[[-14.1, -21.8, 9.2, 26.9, 26.4, 2.7, -29.3, -4.9, 21.5, 5.5, -33.4, -35.4, -47.6, -24.6, 1.0],
[11.2, 10.4, 25.3, -23.6, 32.6, -5.8, 47.2, -6.1, 28.4, 13.0, -19.5, 34.6, -2.7, -16.9, 21.1],
[-58.3, 19.3, -22.8, -14.7, -30.8, -7.6, 25.2, -0.5, 4.5, 17.3, -6.8, -21.2, 6.7, 37.2, -22.5],
[-32.2, -13.8, 20.7, 29.9, 6.1, 9.2, -38.6, -6.9, 19.8, 2.5, -30.6, -38.2, -44.0, -16.2, -14.8],
[48.0, -2.9, -26.7, 21.5, 57.7, 12.8, -16.4, -12.5, -12.4, 1.7, -17.0, 2.2, -13.6, 9.2, 35.5],
[35.6, -49.1, -18.8, -15.4, 13.6, -32.3, 35.4, 2.0, -8.4, -25.5, 2.6, 13.2, -6.3, -30.3, -21.8]]
->
[[11.2, 10.4, 25.3, -23.6, 32.6, -5.8, 47.2, -6.1, 28.4, 13.0, -19.5, 34.6, -2.7, -16.9, 21.1],
[-32.2, -13.8, 20.7, 29.9, 6.1, 9.2, -38.6, -6.9, 19.8, 2.5, -30.6, -38.2, -44.0, -16.2, -14.8],
[-14.1, -21.8, 9.2, 26.9, 26.4, 2.7, -29.3, -4.9, 21.5, 5.5, -33.4, -35.4, -47.6, -24.6, 1.0],
[35.6, -49.1, -18.8, -15.4, 13.6, -32.3, 35.4, 2.0, -8.4, -25.5, 2.6, 13.2, -6.3, -30.3, -21.8],
[-58.3, 19.3, -22.8, -14.7, -30.8, -7.6, 25.2, -0.5, 4.5, 17.3, -6.8, -21.2, 6.7, 37.2, -22.5],
[48.0, -2.9, -26.7, 21.5, 57.7, 12.8, -16.4, -12.5, -12.4, 1.7, -17.0, 2.2, -13.6, 9.2, 35.5]]

[[-29.4, 18.9, 1.9, -25.9, 52.3, -14.9, -6.4, -4.4, -45.6, 15.7],
[-10.4, -27.9, -34.2, 1.9, -10.1, -46.0, -4.9, 3.9, 15.0, -2.2],
[-9.5, -0.9, -5.7, 9.8, 15.1, 0.5, -6.1, -7.5, -14.8, 4.5],
[27.8, -23.6, -26.1, -29.6, -64.3, -57.7, 13.0, 25.6, 64.7, -29.3]]
->
[[-29.4, 18.9, 1.9, -25.9, 52.3, -14.9, -6.4, -4.4, -45.6, 15.7],
[-9.5, -0.9, -5.7, 9.8, 15.1, 0.5, -6.1, -7.5, -14.8, 4.5],
[27.8, -23.6, -26.1, -29.6, -64.3, -57.7, 13.0, 25.6, 64.7, -29.3],
[-10.4, -27.9, -34.2, 1.9, -10.1, -46.0, -4.9, 3.9, 15.0, -2.2]]

[[-51.8, 12.4, 7.4, 6.8, 50.8, -23.7, -12.4, -44.6, 66.9, -28.9, -20.5],
[3.7, -4.3, 2.6, -12.1, -7.4, -6.3, -9.0, 5.5, -14.6, -4.3, 8.0],
[-5.9, 7.9, 2.2, -2.5, 0.9, -9.0, -4.7, -18.6, 5.3, -6.8, -13.4],
[25.1, -12.8, 14.3, -43.3, -30.4, -17.6, -28.4, 26.1, -57.7, -11.2, 34.1],
[-23.2, -37.4, -12.0, 2.4, 27.6, 4.6, -3.1, 37.2, 0.5, -6.4, 34.0]]
->
[[25.1, -12.8, 14.3, -43.3, -30.4, -17.6, -28.4, 26.1, -57.7, -11.2, 34.1],
[-51.8, 12.4, 7.4, 6.8, 50.8, -23.7, -12.4, -44.6, 66.9, -28.9, -20.5],
[3.7, -4.3, 2.6, -12.1, -7.4, -6.3, -9.0, 5.5, -14.6, -4.3, 8.0],
[-5.9, 7.9, 2.2, -2.5, 0.9, -9.0, -4.7, -18.6, 5.3, -6.8, -13.4],
[-23.2, -37.4, -12.0, 2.4, 27.6, 4.6, -3.1, 37.2, 0.5, -6.4, 34.0]]

[[27.7, 18.1, 15.8, 14.5, -21.2, -10.4, 17.4, 13.6, 12.6, 10.4, -9.1, -44.5, 15.8, 21.3],
[24.1, 19.2, -0.5, 16.2, 10.4, 0.6, 18.0, 15.7, -4.5, 3.8, -14.8, -7.3, -8.4, 15.5],
[22.0, 27.0, -11.1, 19.0, 32.2, -8.9, 6.1, 13.5, -11.1, -7.1, -16.2, 25.3, -13.3, 3.2],
[23.2, 12.9, 22.8, 6.6, -4.8, -20.2, 17.3, 6.9, 16.6, 15.4, -14.1, -17.6, 20.6, 21.8],
[-30.3, -61.3, 9.4, -58.6, -8.3, -24.2, 24.5, 12.4, 6.6, 13.6, -5.3, 4.5, 4.2, 24.6],
[-7.0, -16.6, -9.8, -20.3, 27.6, -22.0, 14.1, 12.9, -12.5, -2.6, -24.9, 41.0, -17.5, 12.0]]
->
[[23.2, 12.9, 22.8, 6.6, -4.8, -20.2, 17.3, 6.9, 16.6, 15.4, -14.1, -17.6, 20.6, 21.8],
[27.7, 18.1, 15.8, 14.5, -21.2, -10.4, 17.4, 13.6, 12.6, 10.4, -9.1, -44.5, 15.8, 21.3],
[-30.3, -61.3, 9.4, -58.6, -8.3, -24.2, 24.5, 12.4, 6.6, 13.6, -5.3, 4.5, 4.2, 24.6],
[24.1, 19.2, -0.5, 16.2, 10.4, 0.6, 18.0, 15.7, -4.5, 3.8, -14.8, -7.3, -8.4, 15.5],
[-7.0, -16.6, -9.8, -20.3, 27.6, -22.0, 14.1, 12.9, -12.5, -2.6, -24.9, 41.0, -17.5, 12.0],
[22.0, 27.0, -11.1, 19.0, 32.2, -8.9, 6.1, 13.5, -11.1, -7.1, -16.2, 25.3, -13.3, 3.2]]

[[-39.1, -29.0, -41.5, -41.8, -29.2, -11.8, 14.1, 26.2, -18.4],
[33.3, 19.2, 16.2, 22.2, 27.5, -43.2, 44.4, 8.4, 33.0],
[-40.2, -15.7, -10.2, -8.4, -11.1, 26.3, -54.6, -3.1, -16.8],
[-19.9, 23.4, -21.9, -26.1, 30.9, 15.3, -32.8, -16.1, 23.5],
[-15.5, -17.0, -26.9, -23.5, -16.4, -33.9, 48.8, -7.5, -13.8],
[-68.7, -29.7, -43.5, -46.4, -30.2, 22.2, -32.2, -25.3, -37.2],
[23.5, -1.4, 47.2, 59.7, 10.0, -6.9, -28.3, 6.1, 4.3],
[-47.8, -42.7, -37.2, -34.9, -45.0, -14.7, 21.9, -12.4, -44.5],
[-13.5, -14.3, -25.1, -21.5, -13.8, -35.1, 51.1, -10.9, -11.9],
[32.1, 35.8, 17.1, 20.6, 45.1, -22.8, 10.4, 23.1, 51.1]]
->
[[23.5, -1.4, 47.2, 59.7, 10.0, -6.9, -28.3, 6.1, 4.3],
[32.1, 35.8, 17.1, 20.6, 45.1, -22.8, 10.4, 23.1, 51.1],
[33.3, 19.2, 16.2, 22.2, 27.5, -43.2, 44.4, 8.4, 33.0],
[-40.2, -15.7, -10.2, -8.4, -11.1, 26.3, -54.6, -3.1, -16.8],
[-19.9, 23.4, -21.9, -26.1, 30.9, 15.3, -32.8, -16.1, 23.5],
[-13.5, -14.3, -25.1, -21.5, -13.8, -35.1, 51.1, -10.9, -11.9],
[-15.5, -17.0, -26.9, -23.5, -16.4, -33.9, 48.8, -7.5, -13.8],
[-47.8, -42.7, -37.2, -34.9, -45.0, -14.7, 21.9, -12.4, -44.5],
[-39.1, -29.0, -41.5, -41.8, -29.2, -11.8, 14.1, 26.2, -18.4],
[-68.7, -29.7, -43.5, -46.4, -30.2, 22.2, -32.2, -25.3, -37.2]]

[[14.9, -13.7, 45.1, -23.7],
[-16.3, -14.8, 63.4, -18.8]]
->
[[-16.3, -14.8, 63.4, -18.8],
[14.9, -13.7, 45.1, -23.7]]

[[42.7, 7.7, -13.5, -6.3, 15.2, 11.1, -1.7, -5.4, -3.8, -26.8, 2.8, 5.5],
[-60.5, -8.0, 22.4, 3.4, 20.8, 20.1, -20.3, 18.0, 3.9, 16.6, 28.3, 23.9],
[-13.0, 4.3, -9.1, -30.0, 10.3, 12.7, -10.8, 10.1, -21.1, 14.8, -29.6, -38.4],
[-16.0, 28.6, 0.0, 24.8, -27.1, -10.8, 40.3, -7.7, 14.9, 23.5, 12.0, -2.1]]
->
[[-60.5, -8.0, 22.4, 3.4, 20.8, 20.1, -20.3, 18.0, 3.9, 16.6, 28.3, 23.9],
[-16.0, 28.6, 0.0, 24.8, -27.1, -10.8, 40.3, -7.7, 14.9, 23.5, 12.0, -2.1],
[-13.0, 4.3, -9.1, -30.0, 10.3, 12.7, -10.8, 10.1, -21.1, 14.8, -29.6, -38.4],
[42.7, 7.7, -13.5, -6.3, 15.2, 11.1, -1.7, -5.4, -3.8, -26.8, 2.8, 5.5]]
